Each path below is one point turned by a fixed rotation once a step. After each direction that follows a path, write how fast that rotation turns it, in degrees a step (0 if it stays still).
Each turn is a multiple of 5 degrees from 10 to 175, or 0.
Each row of a path follows its step; steps can be skipped.

step 0: [-16  14  14  -1  12   3  13  -4  10  -4  -3 -16   5   1 -20  -1 -10  -2
   1   5  18 -16   8  -1  10  10   7 -21 -24   7 -17   5  -6  14  -3   5
 -15   1  32  12   2  17  -2   7   5   1 -10  -2  -2  17   4]
step 1: [ 17  -4 -16  16  26  -7 -12  -3   6  -7  -9  -5 -11 -11 -13   2   2 -19
  19 -14   2   1   7 -12  15 -12  -3   8   1 -22   1  -4   5  16  -9  -2
   8  12 -14   8 -28   8   1   4  -6  -6   3   4  19 -12   9]
step 4: [ 15   2 -15 -10  -6  -4  -3 -16 -12  -2 -12   2  -3  13 -13   0  -3 -12
   8 -21  -8  -3  -4  -2   1 -24 -15  -2   0   6   8 -21   7  -9   3  10
  16 -14   1 -25  13  11  19  18  -4  21  -1   1  -3  18 -12]
step 6: [ -9 -11   5 -15  18   2 -13  -9  -5  -5   8  -3  15   5   7   0   0  -9
  -3   6 -16   9 -24   5   6  -8  -7 -20  -6 -16  10  16  -8  15   2   7
  -9   3  23  10  -8 -12  12  -4  11   6 -21   0  -8 -31   8]
step 8: [-19   8  12  -3 -20 -13  -6   1  15  14  -2  23  -2 -21  -7   4   6   4
   7  10   9   0   8   8 -14   7 -27  11 -12  -6  -9  15   1   2 -14  -1
   3   4 -22   5 -11  -6   8  22   8   6  21   7  -7  -9  -2]
step 9: [-17  11  -3  14   8   4  -3  20  -3 -13  22 -18 -10  10 -19 -12  -6  -1
  -1   3 -18  10   1  -3 -10  -4   4  10   9  15  26   5 -13  -4   1 -16
   2   8   2  -5   1 -28   1   9   8  22  -1  -2  -6  13   6]
step 11: [  2  15   0   5 -21   9  -6  -3   7  10  11  18  11  -6 -16  -7 -29 -12
  -6  -3   7 -20 -13  -9  -4  -5  16 -28  -6   6 -21  10  -6   1  -1 -21
   2  -2  -1  -8   5  17   8  -3  -1  -1  -4  -7  11 -19   2]
step 12: [  1  -2   5   4  38  23  -1  -3  -5   1   6  -4  11 -18  -2  20  -2   7
  -3  -6  16  -4   0   0   5   9   4  10   4  -4  16  -8 -16  22  -3   2
  11  15  -5   0  -6   3  17 -14  17  -1  -5 -24  12   9 -13]
step 14: [ -3   0  -9   1 -15 -12  12  20 -12 -29  -7  -2   4 -26  18 -30   3   6
   7  -5  -3 -21  17  -5  -2  -9   1  -3 -11 -11  -3   2   1 -15   2  -7
 -15   3 -10   7  -3   2  20 -12  10   9   8   0   4   0   8]
Directions:
[-1  7  1  0  0 -1  0  2 -3 -1 -8  1  2 -3 -2  4  4  1  4  2  2  2 -4 -5
  1  0 -3 -3  1  3 -4  7  1  2  7 -7 -5  1  2 -1  2 -2  2  0 -3 -1  4 -2
 -3 -2  6] => 135
[ 6  0  1  5  3 -4 -4 -5  1  1  2  0  5  1  0  4  3 -3  1  1 -3 -6  3  1
 -1 -3  8 -3 -1  8 -4  2 -3 -2 -3  3  1 -1  6 -5 -1 -4  3 -1  3 -4  1  3
 -2  0  2] => 65
[ 1 -6 -6  1 -2 -6 -1 -1  3  3  5 -1  3  1  1  1 -3 -6  0 -1  1  4 -4  2
 -1 -3 -7 -5 -1  0  0 -1  0  5  4 -2  1  2 -4 -6  0  1 -4  6  2 -1  1  2
 -5 -6  1] => 155
[ -4   2   3  -2   3  -2  -1   4   9   7   0   0  -2  -1   3   1  -1   0
  -1   1   7  -2  -1   4   2   4  -1  -4   2   1  -6  -1  -1 -10   2   3
   0   0   1   4   4   2  -1   2  -2   1   0   6  -3  -2   1] => 135
[-3  2  0  0 -1  0 -1  3 -3  4  3  0 -2 -5  0 -2  3 -4 -3  1  1  3 -5  0
  1  6  2  1  1  6  0 -3 -2  1 -5  5 -2  6 -5 -5 -3 -5  5 -1 -6 -2 -2 -5
 -2 -3 -2] => 110
[-4  7 -1 -1  3  1 -5  4  3  0  5  2  4  3  9  6 -1  2 -4  1 -3 -6  1  1
 -1  0  1  2  6  1  3  0  1  9  3 -2 -2 -2  0  2 -2 -3 -1  3 -1  1  1  0
  0  0 -5] => 110

step 1: [  0   8 -11  -5   7   8   9 -20  -4   1   5 -31   1   9  10  10   3  -9
  -5  19  -2  21   5  -4 -16  -5   4  -8   1  -8  -3   3   4 -12 -39 -11
   0   7  -3   3  11   3  11   1  14  -8   8  19  -2 -17   5]
step 2: [-10  -7 -14   9   8   3  22 -20 -10  10  -8   3  -8 -11  -7   7   9  15
  -1  14  -2  18  -7  27  -4  -3  -1   3  -8  -5  -9 -15   9 -21   4  21
  -1  -8 -10  -1  -4  -7   1  13 -19  13  12   3  -5 -19 -11]
step 3: [ -2   1  -3   8 -16  14   8  -1   4 -10  10 -15   3 -11 -16  -1   8   6
   1 -22   0 -15 -17   7  22   8 -22  20 -23  -4  -1  -7  12  -5  14   7
  -1   0   6 -10 -15 -20   6   9   5  -8 -10   1 -20   6  -9]
step 4: [ -9  22   8   7   0   3 -16  -4  -2   6   3  -2  31   2  15  -2  -1 -13
   3  -6  21  -3 -10 -14   4  -6 -18  11   2  -3   6  11   9 -12 -28   5
  -4   6  -3  -8 -21   0  12 -22   5 -13 -10  12   4   4   2]
step 6: [ -3  -5  -3 -13  -7   7  28  -7 -14  -9  -4 -24   4  24   3  14  14   1
   8  18 -22   0  -9   2  -9   4  -9  10 -13  -3  -3  -1   3   9   8 -18
   1  -1  16  -1   1  -9  -5  22  -1   8 -18  -5  -6 -13 -13]
step 10: [ -7  12 -13  -1   5   0  11 -23 -19   5 -18  14   4  -8  -1   9  14   6
   2   5  -2 -11  -9   9  -9  -2   5   8 -20  13  -2  15  22   7   4  26
  -6  -5 -16  -6 -12  -3  -2   9   1  11   0  11   8  -9 -26]
step 13: [  6  -5 -21  16  12   2  18 -14   6  17 -11 -10 -15   8  24   0   4  -2
  -2  18   0  17   4  20  -7 -17 -16  -8  -9   1  -8  -2  -9  11 -14  10
   4 -13  -9  12  -5  -8   1   2  -1 -14   2  19   1 -17   0]
step 15: [ -3  13   0  -7 -10  -5   3  11 -14 -12   1  13  18 -17  -2   1   6   9
   2 -13   2 -27 -13  -9   0   0  -1   2 -10  -1   1 -12   7 -22  -9   6
  -7   2   5   3 -28 -24  12 -18  -1  -7 -24   4  -5   2 -12]
step 16: [  6   3  11   4  -5  14 -11  12  -1   5  -5   5  14  -3  23 -12 -12 -24
  11  -2 -18  -6 -12   5  -1 -18  -8   6 -20  16   2   3   1   8 -31   8
  -1  13 -14   4  -3   7   4 -14   0 -19   9   9  -6  -8   2]
Directions:
[-2  3  2  7  1  3  7  2  1  0  0  2  4 -1 -4  3  1 -3  2  2  2 -2  2  1
  0 -2 -8  2  0 -7  1 -5 -6  4  3 -2  1 -3  1  0 -8  4  0 -2  1  0 -2  3
  5 -1  5] => 40
[ 2  0  6  0  1 -1  5  3 -2 -7  5 -2 -3 -2 -1 -5 -3  3  4  5  2  0 -7 -3
  1 -4 -3 -2  2  2 -6  0  5  0  0  7 -2  1  0 -4 -2  1 -1 -1  1 -3 -1 -4
  1  5  5] => 90
[ 2  0  7  3  2  1 -2 -1 -4 -2  0 -7  5 -3  4 -4  1 -2 -3 -2  0 -6  0  0
 -4  1 -1 -4  4 -5  2 -3 -3 -1 -2  0  1 -2 -2  5  4  0  4 -4  0 -4  9 -4
  2  0 -4] => 95
[  0   0   3  -5  -2   0  -2   4   3   3   6   1   4  -3  -2  -1   9   0
   1  -5  -3   1  -2   4  -1   1   1   3  -1   1   2   1  -2   1  -1   2
  -1  -6   2  -4  -3   2  -4 -10   0  -4  -1  -2  -8   1   2] => 90
[ 0 -6 -5 -4  5 -3  8 -4  3 -3  4  3  0 -3 -1 -7 -1  2  0 -2  2  3  0 -1
  1  2  1 -1 -1 -4  9 -5  3 -2  1 -1  1  3 -4  4  0 -3  2 -1  0 -4  0  1
 -3 -5  4] => 60
[-2 -1  1 -2  3  4  0  0  4  1  0  3 -4 -6 -8  3 -1 -4 -3 -3 -4 -6 -4  0
 -5 -2  2  0  2 -2 -5 -5  1 -2 -6  4 -3  4  3  1 -2  1  3  4 -2  1  4  4
 -5 -2  2] => 55
